In the data rows, the value 128 means zero.
How far apart are the two rows of each pair, measured in a hidden way? 0 means very close, and 20 very far. Two or three weighted sums of its numbers give each row a place; it is the straight-line distance between the places.
117/157/105/99/92/85/157/137/96/85
140/92/157/157/161/165/83/153/168/157 -> 13
120/155/103/102/97/98/160/134/98/112
136/92/156/162/168/176/126/160/139/152 -> 8
138/92/155/155/164/158/107/153/149/183
120/160/109/101/89/100/143/76/114/121 -> 9
114/159/109/102/105/97/165/107/98/117
139/88/156/161/173/176/99/134/135/110 -> 15
140/90/157/161/175/158/117/147/186/137
138/95/146/163/168/158/111/99/156/125 -> 6
116/158/106/102/100/90/142/83/142/130
118/156/100/101/97/99/131/118/151/91 -> 6
122/160/103/99/100/99/173/90/67/118
136/89/158/153/165/168/98/108/114/144 -> 2
139/93/152/166/172/165/95/119/160/181
117/159/101/98/97/100/153/139/96/120 -> 8
120/159/108/102/85/112/157/135/106/113
116/160/108/101/103/95/165/102/93/112 -> 13
117/159/104/100/92/100/147/77/57/116
116/162/103/101/97/119/161/107/106/83 -> 8
124/161/103/98/98/96/170/123/114/103
122/156/102/99/90/86/153/131/101/143 -> 12
121/157/108/100/105/101/178/107/101/119
144/89/153/161/166/150/89/139/158/111 -> 3
141/90/157/155/157/153/106/127/182/130
137/92/150/155/159/174/92/172/175/154 -> 4
138/88/154/164/156/156/114/149/176/151
138/90/157/166/163/179/91/148/198/165 -> 9
113/157/105/103/98/115/156/127/101/97
139/93/154/165/164/161/82/170/145/193 -> 13
139/92/156/162/164/183/87/174/186/145
115/157/107/103/98/90/146/109/121/121 -> 17
142/94/153/164/159/168/92/107/192/194
139/91/155/160/166/156/86/135/160/133 -> 17
119/160/100/98/94/101/168/100/127/124
117/158/103/101/103/93/154/113/136/135 -> 9
117/164/112/95/89/95/153/107/99/139
142/94/155/163/171/155/95/178/165/142 -> 6
139/93/155/162/172/165/94/141/158/121
140/91/151/158/174/161/96/157/152/131 -> 3
115/161/103/103/94/84/160/98/97/117
138/91/161/160/161/157/102/167/164/173 -> 5
141/92/154/161/162/162/114/169/156/167
119/162/97/96/91/85/148/123/111/105 -> 8
120/159/103/100/99/99/167/107/100/104
113/160/108/102/96/95/158/114/140/113 -> 10
143/92/150/159/168/172/89/142/179/184
122/156/102/102/98/86/161/86/85/106 -> 12
122/158/104/104/93/108/164/95/74/106
135/91/156/163/159/158/104/151/145/153 -> 11
123/161/104/100/101/98/163/96/89/99
121/158/105/102/91/90/157/152/106/134 -> 11
116/163/112/99/101/118/137/102/103/118
138/89/160/160/158/173/101/134/122/157 -> 5
124/162/100/103/96/101/156/90/107/134
135/89/161/170/167/166/78/151/160/147 -> 9
112/158/105/93/93/107/138/140/92/92
116/155/107/102/95/102/145/77/114/124 -> 8
143/92/159/160/159/152/84/178/167/131
135/96/157/161/154/170/95/111/176/149 -> 7
136/91/154/167/179/167/78/140/179/122
121/162/107/95/100/94/139/90/69/92 -> 2
122/155/99/92/99/78/147/104/95/100
137/93/159/155/159/172/79/148/135/125 -> 12
136/93/157/160/172/151/100/119/164/166
119/160/107/95/95/118/159/95/86/129 -> 13
139/90/152/165/166/181/92/159/159/135
118/161/107/103/101/100/141/130/109/71 -> 10
112/156/104/97/96/94/151/129/115/112
114/163/101/99/100/107/180/109/71/131 -> 11
138/89/155/160/162/169/100/176/175/124
140/90/158/160/164/179/88/178/131/123 -> 5
141/97/153/160/173/178/109/138/129/145
120/159/108/106/109/90/172/136/112/103 -> 17
141/93/152/159/152/162/83/176/182/144
138/91/150/160/166/166/77/131/156/133 -> 5
120/162/107/97/88/99/152/98/85/105
122/157/100/92/97/79/169/102/87/93 -> 12
121/158/107/100/104/99/186/100/96/88
136/94/150/162/175/155/122/126/143/153 -> 7
138/96/152/162/163/168/86/130/148/185
113/161/108/101/104/101/158/82/86/94 -> 16
118/162/106/93/108/101/133/116/106/142
119/159/100/102/102/112/151/139/125/115 -> 7
120/160/105/105/94/89/156/134/109/114
140/90/157/164/175/150/111/145/187/185 -> 2
119/157/104/103/93/99/161/136/83/100
120/161/106/101/85/114/161/104/98/84 -> 11
111/165/103/104/103/95/154/130/85/113
141/97/155/160/165/163/99/154/163/134 -> 14
123/160/105/98/103/84/171/110/94/105
140/93/153/156/163/162/99/147/153/135 -> 7
137/92/153/159/159/154/85/168/178/167
134/89/148/158/167/165/96/155/168/143 -> 9
135/91/154/161/159/160/92/155/139/166
145/88/155/160/144/173/116/139/178/154 -> 17
115/162/101/99/92/92/152/131/87/135
122/159/105/97/95/99/169/124/92/122 -> 10
126/158/101/102/99/102/162/115/57/118
140/91/160/161/165/158/73/155/166/125 -> 8
120/160/106/102/101/98/184/138/88/90
144/92/152/162/164/178/85/168/169/131 -> 16
136/89/150/158/168/165/95/140/131/147
114/158/105/104/101/91/170/91/98/95 -> 7
142/92/154/164/161/149/106/160/161/186
139/91/150/156/152/168/111/134/156/153 -> 11
138/91/154/159/158/171/86/161/165/147
137/88/157/157/164/166/84/175/162/178 -> 7
137/92/158/158/163/173/112/138/152/148
117/160/106/98/103/93/154/111/126/86 -> 11
146/95/153/162/166/156/98/138/169/144
117/161/110/106/93/108/177/96/91/84 -> 7
144/91/154/161/166/162/92/179/165/94
142/93/153/155/166/150/73/168/155/167 -> 14
116/159/103/99/97/100/146/110/119/96
145/92/148/158/161/150/89/123/138/156 -> 8
141/95/153/161/151/159/91/158/154/165
115/161/101/105/106/100/143/92/60/107 -> 12
114/158/103/96/96/95/148/152/83/121
120/164/110/101/95/104/163/109/89/111 -> 13
140/92/151/163/166/169/99/166/160/162
117/160/100/93/85/104/158/116/96/113 -> 2
117/161/105/104/100/89/149/101/83/117
116/158/108/104/97/92/154/113/93/88 -> 5
120/157/109/101/93/97/140/120/125/139
123/159/102/100/91/107/161/97/116/110 -> 13
137/89/155/161/166/165/130/171/175/141
110/161/109/105/93/97/149/113/105/89 -> 11
144/93/150/165/169/168/109/161/182/113
138/94/156/159/154/168/108/186/191/171 -> 11
118/160/108/94/95/90/155/153/95/125
139/90/152/164/167/171/100/177/167/142 -> 10
133/89/155/165/159/160/105/181/182/177
120/162/101/102/99/92/182/133/125/117 -> 8
134/94/150/157/163/150/93/158/151/180
140/89/153/159/172/171/109/142/140/159 -> 15
139/91/159/158/174/165/117/120/162/145
116/159/109/100/97/97/172/74/102/132 -> 9
121/155/109/101/91/98/156/126/77/90
133/94/156/159/167/161/86/146/176/130 -> 6
116/159/97/95/99/86/156/94/117/93
114/158/105/98/91/93/156/86/107/134 -> 8
143/94/158/162/170/172/101/159/160/172
142/93/156/159/168/153/81/157/174/135 -> 8
123/158/105/95/96/105/174/108/107/112
135/92/158/162/155/145/90/132/194/142 -> 16
137/90/152/159/162/157/105/134/146/176
121/163/105/94/96/87/167/105/110/132 -> 1
140/95/158/158/162/153/86/121/180/157
118/164/103/101/95/104/166/79/92/102 -> 8
120/154/102/98/98/83/144/110/92/100
120/160/103/102/95/86/157/97/105/117 -> 6
134/90/148/160/161/149/102/137/164/141
116/161/107/104/100/88/149/107/114/90 -> 1
138/91/152/160/161/167/96/179/183/141
115/159/105/95/99/94/167/77/122/116 -> 7
143/90/155/161/175/157/98/133/182/127
136/95/147/161/172/168/109/142/141/146 -> 1
112/163/99/95/100/93/150/92/90/84
124/160/109/106/86/94/200/109/100/117 -> 13
118/158/101/102/99/102/145/109/88/137
110/159/100/105/100/98/180/123/68/90 -> 15
136/92/154/158/155/161/104/145/155/139
135/90/152/163/162/156/104/193/144/151 -> 7
138/90/157/158/156/163/107/146/153/166
138/93/155/158/176/166/102/149/155/127 -> 9
132/89/153/161/159/163/102/144/162/177
139/94/158/154/165/160/88/167/161/141 -> 6
121/158/109/104/103/92/145/93/112/77
144/91/153/162/164/165/88/146/166/118 -> 9
140/89/155/160/163/169/99/131/158/151
117/158/108/96/90/103/166/133/89/106 -> 7
